Some points, one per row:
[ 37   8  50  32  73 -15  48 -19  89  -2 -22  16  19 -56  51  37 -47 -15
  34 -68]
[ -74   31  -10  -10  -75   52  -15   12  -42  -67   25  -42  -46   40
 -106  -72   69   14  -50  127]
[ 57  13  11  24  52   8  10   1  61  33 -14  22  12 -28  31  25 -13 -41
  79 -54]
[ 40  -4   9 -15  49 -29 -30  41  41   8  -2  31   9 -23  65  30 -42 -13
  14 -40]
[-72   9 -79 -12 -81  24 -25 -15 -20 -35 -20   0  18  52 -44 -26  74  24
 -88  60]
[ 50  62   5 -17  57 -26  57   1 -20  53  38  45  55  -5  54  -3 -38 -49
  18  -5]
[ 44  23   9 -33  46 -35 -14  50 -28  65  16  48 -13 -36  75  -1 -54 -15
  27 -69]
[-25 -39 -11  -5   4  -2  -7 -12  -6  13 -16  -2  18 -39  11 -21 -19  37
  31 -16]
[ -4  28 -24 -53  -8  24  -4  34  -6  52 -29  46  43  -4   2  -4 -23   8
  40 -22]
[-61  28 -64  41 -75  -8 -54 -43 -52 -26  28 -34 -11  58 -38 -20  57   2
 -47 125]
[ 59  24 -20  11  53 -27  27 -17  10  49 -41  35  25 -30   8  40 -10 -19
 -13 -56]
[ 57 -27  41 -13  53 -15  64  26 -33  36  -5   6 -19 -87  36  14 -66   4
 -19 -67]
[ -1 -24  15  32 -12 -13 -11  10  29  -4  36  34  37  -6  26  11   1  61
   0  20]
[-46 -54 -40 -23 -90  79 -81  41 -64 -39  -2  22  10  36 -16 -61 -30  38
 -35  27]
[-16  12 -13 -10  -5   1   8  20  11  11 -27  -1   2  18  -2 -12  -2 -44
  16  -6]
[ -80  -85  -18   27 -104   52  -33  -32  -13 -100    8  -38   11   63
  -60  -26   70   88  -72  117]
[ 50  27  47   5  83 -68   3  16  53  49  14  33  51 -69  61  87 -56 -45
  93 -94]
[ 122   95   24   23  113  -14   17   68   56  116    4   35    7 -116
   52   14  -58  -47   94  -88]
[-20  31  -2 -27 -52  17 -25   0 -37 -17  -1  35  -5  12 -27 -28  23  43
 -75  81]
[-45  13  -6   2 -82  15 -26  12   0 -13 -10 -17   7  43 -32 -29  27 -15
   5  42]
[ 10 -16  -5 -15 -31   2 -12  -3  10  21 -37 -54 -18  -6 -32  41  59 -16
 -32  58]
[ 25  51 -17 -16  61 -57   7 -13  26  57  24 -41 -22  14  26  44   3 -50
  42 -96]
[ -1  33  13 -18  74 -51  22 -26  43  66   9 -47  18 -10  17  30 -11 -70
  42 -92]
[-30  19 -72   9 -77 -27 -43 -22 -31 -30  51   5  38   5 -61 -17  26  44
 -56 112]
[ -3 -20   8  -4  -1  19  24   0  -6 -19 -43  -5 -19  20 -48  -8  18  46
 -14  13]
[-56 -32   9 -41 -19 -23 -27 -32 -55  23 -19   7   5 -10  18  -4 -15  26
   3  12]
[-12  -1  22 -20 -14  45   7  -6 -28 -58  -4  19 -51 -17 -39  -8  15   9
 -48  12]
[ 33  16 -25 -28  25 -32   4  27  -2  64   8  27  -2 -25  53   3 -60 -12
  19 -71]
[ -29   43    9    8  -53   11   27    0  -25  -17  -45  -38  -57   29
 -102  -38   91   -2  -26   42]
[ 73 -16  10  -6  30   4  17  19  21  38 -18 -20   3 -65  21  22 -20 -56
  35 -76]
[ 57  28   0 -22   9 -28  10  33 -24  56  14  19  -2 -12  32  11 -31   0
  24 -56]
[  9   3  19  18  60 -11  44 -39  30 -37   7  -3  25 -17  36   2 -66 -47
  17 -93]
[ -64  -61  -28  -12 -108   36  -51  -38  -38  -95   33  -72   -6   63
  -87  -31   54   37  -98  127]
[-126  -55    0    5 -119   43  -31  -43  -26  -66  -41  -55  -51  106
  -84  -16   83   39  -55  122]
[-27 -46 -10 -26  -6  18  13 -39  -2 -50   3 -33 -27  23 -22 -21  12  10
  -4  20]
[ -43  -13  -37   23 -107   35  -29  -62  -30  -45   -7  -27   21   74
  -50  -17   35  -25   11   93]
Here are 12 more points, each followed by its number:
[  1  -2 -51  15 -52  40 -29 -24 -48 -55  32  28  12  27 -61 -41   9  -4
 -36  49] 0
[-28 -11 -12   9 -56  22 -28   2 -34 -29  -2 -33  -4   0 -25  -3  23   4
 -14  53] 1
[-35 -34  19  -6 -37  25  -8  -3  -8  -8 -15 -15 -71  39 -65 -29  61  16
 -25  63] 2
[ 19 -23  -5  11  -9  14   9  -7  -5 -30  -7   4  42 -11 -18 -21  13   0
 -18  22] 3
[ 43  31 -41  50  19   3  28  33  13  50  -8  25  -4 -32 -15  -7 -17   3
  19 -46] 4
[ -6  23 -21 -30 -39  11 -55  21  -6  21 -18  -8  -3  -7 -65  26 102 -14
   1  55] 5
[ 19 -12  17 -16 -15   3 -25  39 -14  13  -8  37   9   3  -1  13  29  31
 -33  18] 6
[ -3 -11 -12  25  -5 -31  -4 -49 -25 -11 -18  23  63   1  57 -15 -57  -8
  11 -10] 7
[-10   2 -15  -5  -3  -8  -7  -7 -19   7 -39   4 -35  -7  31  -3 -33  13
 -10 -36] 8
[ 61  -4  52 -15  67 -28   5 -18  35  46   4  11  13 -52  63  24 -55 -23
  47 -84] 9
[ 14   9   4  28   8   7   7  48   9  -1  20  13   7  46  15 -53  -9  36
  11 -55] 10
[ 25  20 -10 -41   9  15 -16  48  -9  60  15   8  37   4   3 -16 -21 -13
  53  -4] 11
Which two of these numbered points are nearest to each point below, ignoring the direction in which the first points spread most? Their numbers follow each, nearest first.
[  10   -8   19   40   62   -7   23   57   22   51   30  -23   13    2
   29   13  -40   42   77 -116] > 10 1
[ 31 -10  63 -22  31   1  30  41 -14  61  -2   4 -73  -5  29   1   5  -8
  31 -53] > 2 6
[ 14   2   0  43  10 -22 -17 -10  12   1  -5  32  48   6  57  20 -67  -6
  22  -1] > 7 9
[ 49  -3  -9  12  12 -12  57  23  52  24  17  34  32 -29  22   5 -28 -25
  50 -29] > 3 1
[-63  -8  -7  28 -67  35 -37  16   7 -47  18 -18  10  41 -38 -30  34  -6
  45  24] > 1 10
[-15  42 -14   2   8   7 -46  -4   4  22 -14  -6 -11   2 -45  18  48 -24
  37  -1] > 5 1
[  4 -17  67 -22  92 -56  -2  -2  56  33 -26  -2  35  -7  99  30 -15 -10
  45 -78] > 9 8
[-62 -41  -1  34  -8  -6  31 -17  16 -59  -8 -12 -49  40   7  -5 -24  28
 -13 -47] > 8 9
[ -37  -36  -49   40  -82   51  -19  -28   30  -88  -15  -54   16   63
 -113   10   84   34  -56   95] > 3 1
[-42  29 -13 -11 -24  21  25 -14 -13 -72 -22 -29 -13  57 -68 -49  32   5
 -38  18] > 3 8
[-18  16  -7  19 -43 -17 -34 -49 -16 -32 -14   5  46  48  27  11 -16  10
 -22  29] > 7 9
[-55 -15 -16  13 -39  13   6 -11 -21 -83 -24 -51 -35  61 -61 -29  48  39
 -73  43] > 8 3
[ 40  -3   2   3 -19  11   1   1  28  56  -7  -7 -10 -22 -29  33  33 -27
 -10  17] > 5 1
[-64  16 -34 -55 -99  31 -78  27 -37 -32  12   6  31  44 -85 -34  43  23
  -4  80] > 11 1
[ -7  38 -27  41 -56  12  12   5 -20   8   7  -7   5  32 -60 -33  -5  26
 -37  72] > 4 1
[-35  -3   7 -27 -41   1   7   9 -34 -15  -4 -17 -20  10 -48  -7  -5  52
 -12  -9] > 8 1
[-15  -6  24 -12 -26  45 -29  28 -35 -27  14 -29   8  37 -12 -17  42  70
 -41  65] > 6 1
[ 19 -14  75 -18  10  42  12 -14 -15  23  15  -6 -44  16 -13 -37  37  -4
  12  37] > 2 9
[-24 -43  20  11  38  41  36   5  29  -1 -15 -35 -43  17 -25  22  11  -3
  19  20] > 2 9
[-52 -32  -6  32   3  31  36  30  -7 -18  10 -37  -3  63 -50 -61  41  26
   7   3] > 10 2
[ 39  -4   2  37   0  45  24  38 -21 -16  26 -21   7  35  -7  -7 -41  24
 -51 -62] > 10 3
[ 18  -9  30 -24  35  -5 -30 -13   9  44  -4   7  12 -31  56  32 -15  22
  61 -73] > 9 1
[-63 -70 -25  23 -99  51 -26 -12 -47 -91 -16 -56 -39 100 -79 -64  98  84
 -62  79] > 10 2
[ 17  28 -58  -7  61  11   8  19  15  63  -7  42  24  10  37   5 -15 -60
  67 -62] > 11 4
[-35 -18 -13 -12 -55  43 -22  30 -10 -65  13  -6   3  44 -21 -14  50  63
 -47  70] > 6 3
[ 48  27 -18  55  10  34  10  20  10  28  14  -9 -10 -55 -25 -17 -13  -7
   8  26] > 4 1
[  7  13  -5  11  11 -50  -8  15  22  57  -8  14  -7 -19  28  17 -28 -44
  85 -62] > 1 8
[-41  11 -67   9 -26   7 -23 -12 -43 -37  13  12  34  35 -64   0   7 -11
 -29  84] > 0 1
[-14  17  -6 -38 -42  22 -13   5 -13 -19 -10   0 -75  43 -65  13  86 -10
 -56  89] > 2 5
[  4  -5 -19 -31  60 -10  11 -33  19   1   7 -15   9  -4  36 -11 -26 -20
  39 -28] > 9 1
